A single turn carries every row of the set below to another of its rows. Some are shown first; where does it send the rows asked next?
nofa: [ -6.1   2.9 -20.9  19.6  13.1   0.2   9.4   7.7 -48.8   1.6  13.0   1.0
  15.7  -5.8  -1.0  15.3  -4.9]
sani: [-14.2  -0.7 -20.1 -31.7  -6.5 -12.9  -4.2  39.5  15.7   3.4 -13.7 -15.1
  15.8  36.3  -8.5  15.8  18.8]
seni: [ -1.3  -4.7 -10.3   8.9  -5.2   7.7  10.6  45.4  27.8   0.4  14.4  -3.3
  30.7  23.5   0.6 -18.1  30.7]
Fopi: [-14.9  18.2 -33.9   7.1   5.5   2.0  -8.6 -32.7  20.2  19.6 -29.8  -6.9
  16.7  -9.4 -14.4  24.6   3.2]
dufif: [ -7.2   0.9  -6.5  10.1  12.7   9.1   9.4  -7.6 -41.4   2.1  26.2   6.4
  22.2  -6.0  -2.8  24.5   3.2]
gef: [  8.6 -28.6 -24.7  -2.8 -12.6  -7.9  15.5   3.3  14.6  16.7  15.9  -0.1
   5.7 -32.6 -33.8 -38.6  -9.1]
ludi: [ -0.1 -22.5 -23.4 -23.8 -11.1   3.9   2.1 -12.2  30.0  11.7  49.3   6.4
  14.1 -19.3 -23.1  -1.8  -0.1]
bozet: [-13.2  18.5 -23.9  21.2  -4.4   8.8  -3.6 -13.9   2.3  20.7 -47.8  -8.5
  19.2  -1.8 -10.0  12.9  11.8]
kori: [ -9.0  -6.2 -10.0 -52.5   5.2 -26.2  -4.7   0.2  24.1   6.4  -0.6   2.6
  14.3  24.0 -24.2  22.8   6.7]
rike: [ -5.6  -5.7   5.4  10.1  10.4  14.5  17.2 -21.0 -26.8   6.5  29.4   5.0
  25.6 -20.0 -10.6  15.1   7.2]
favi: [ -9.7  15.6 -25.7  14.4   2.2  -1.4  -2.4 -29.4   8.4  21.8 -44.7  -4.3
  15.1 -12.5 -20.2   9.8   2.4]
Nibod: [ -4.1  -1.2 -34.3  23.4  19.1  -8.8  13.1   6.8 -39.8   3.6   8.7  -7.1
   9.6 -20.0  -8.5   3.0 -16.0]
vip: [ -0.6 -15.7 -13.2 -33.4   6.0 -36.0  12.5   4.7  27.7  12.8 -25.3 -10.6
   8.0  -4.6 -40.3 -18.1  -3.6]
lopi: [  3.3 -11.5 -36.7 -28.1  -4.1 -21.5 -10.5  -0.6 -12.8   7.4  31.5  25.8
   1.6   4.7 -18.4   8.8 -17.1]
zaref: [ -6.1 -14.8 -12.8 -12.4 -26.8  26.5  -1.4  18.3  11.7   7.2  44.1   3.6
  23.7   8.1  -3.1   8.0  23.4]
zenef: [ 11.9 -20.2  -1.4 -14.1 -14.7 -15.2   7.3  -1.4 -29.2  14.1   7.4  30.6
   6.8  -3.8 -30.0 -22.0  -6.9]
Vor: [ -9.8  -8.7 -18.1  26.7   8.3  23.8  21.5  -0.2  -0.8   5.9  29.7 -23.9
  24.6 -33.9  -5.9   1.4   8.5]
Luse: [-15.9  -7.0 -12.0 -29.1 -11.0   1.4   3.9  33.1  39.1   6.0  -3.8 -25.7
  23.5  22.3 -11.5  10.6  28.2]
lik: [ -4.1 -10.0 -11.0 -16.1  -7.7 -21.7  12.2  40.1   9.5  10.2 -39.1 -19.4
  11.8  15.4 -24.5 -19.1  12.2]
vif: [  0.5 -15.7  12.7 -40.2   0.5 -27.3  13.3  -5.0  17.1  13.7 -23.2   3.5
  15.0   5.4 -40.2 -10.9   8.5]
dibu: [ -6.4  -3.7 -44.1  20.9  22.5  -6.7  13.2  -0.5 -16.5   4.2  20.6 -16.2
  10.1 -31.3 -10.7   3.8 -18.4]
tisa: [ -9.9  14.6 -15.3  12.7   0.2   5.9  -0.4 -34.6  11.8  23.6 -40.9  -2.2
  19.6 -13.5 -19.6  11.2   9.4]
vov: [-10.5 -10.4 -23.4 -46.5   6.7 -21.9   0.4   3.1  48.7   7.6   3.8 -14.6
  14.3   8.1 -26.4  13.5   4.8]
Nek: [-17.2  21.2 -27.6  12.2  -2.4  12.0 -10.4 -17.8   9.9  17.9 -32.6  -6.4
  21.6   5.2  -4.4  30.1  14.4]
sop: [ -3.1  -3.6 -32.1 -17.1  13.3 -10.5  -1.4  15.4  47.1  -1.7  40.0   6.2
  23.8  17.6  -4.4   5.5   9.7]
teze: [  0.2   0.7 -20.1   7.3  -0.6  -6.7   4.4  53.1   6.9  -2.0   4.6   5.4
  22.7  35.0   3.5 -13.3  19.4]
zado: [-13.8  17.9 -23.6   4.7   3.1   5.1  -8.2 -36.5  14.1  20.3 -28.8   0.5
  19.7  -4.7 -14.2  28.8   7.6]
Zatid: [ 12.8 -11.4 -10.7   9.4   7.0 -26.8  19.4  30.4   6.2   5.8 -14.5  10.4
  15.1   5.0 -22.7 -47.2   2.0]
Vaza: [ -5.0 -14.4  12.5 -19.1 -14.5  -5.3  17.5  28.9  18.3  11.3 -30.0 -16.5
  21.4  13.1 -25.3 -18.7  27.5]
bak: [-10.9  -5.5 -39.0  21.9  16.9   9.7  16.0   1.0  -0.1   3.8  30.8 -25.2
  17.3 -33.7  -5.8   7.1  -5.6]
mez: [ -5.5 -10.3   3.0  20.5   7.2  22.6  24.5 -13.4 -12.1   8.4  26.6  -9.4
  26.7 -31.3 -11.5   1.2  11.2]
sazu: [-17.8  19.6 -33.0  14.9  -2.9  14.6  -7.8 -18.2  20.3  18.6 -30.8 -13.7
  21.4  -2.5  -5.7  25.7  14.5]
Putub: [ 12.5 -15.7  12.8   6.0   0.5 -12.1  23.9  19.2  11.6   8.1  -7.6  15.0
  24.5   4.4 -23.9 -44.8  17.4]
viro: [ 10.3 -11.9 -22.2 -17.0  22.8 -36.7   9.7  -5.5  33.9   4.9  17.1  18.7
  13.0  -4.7 -30.2 -24.2 -10.6]
lofeb: [ -1.2   1.5 -22.4 -22.7  13.4 -16.7  -7.1  14.7  23.0  -2.9  34.4  22.4
  22.6  33.2  -2.3  14.7   9.6]
nusa: [ 12.0 -11.2   1.3 -23.8  17.9 -30.5   9.6 -13.7  20.2   5.3  18.3  33.3
  19.5   6.0 -29.0 -15.9  -0.3]
leto: [-14.1  15.9 -20.2  22.1  -6.3  15.3  -0.8 -16.6  12.5  22.0 -43.1 -12.5
  21.7  -7.0 -11.2  10.5  17.1]
vuna: [  3.3 -18.1   6.1   1.7 -32.4  16.6  10.4  26.9 -22.4  11.6  10.0  12.4
  19.0   6.7 -11.9 -19.9  21.4]
Gaz: [  1.7 -18.6 -38.9  12.9 -22.4   1.7   8.8  45.5  -2.8  10.5   5.3 -12.8
   5.8  -9.4 -13.1 -33.0   0.2]
bozel: [ -6.3  -7.1 -54.4  -7.2 -15.0  -2.2 -10.4  39.4  -4.9   3.7  28.7  -1.0
   5.4  13.3  -0.1   6.2  -3.3]

seni moves to lofeb
lopi moves to gef
Now these:
favi moves to leto
Nibod moves to Vor
sani moves to vov

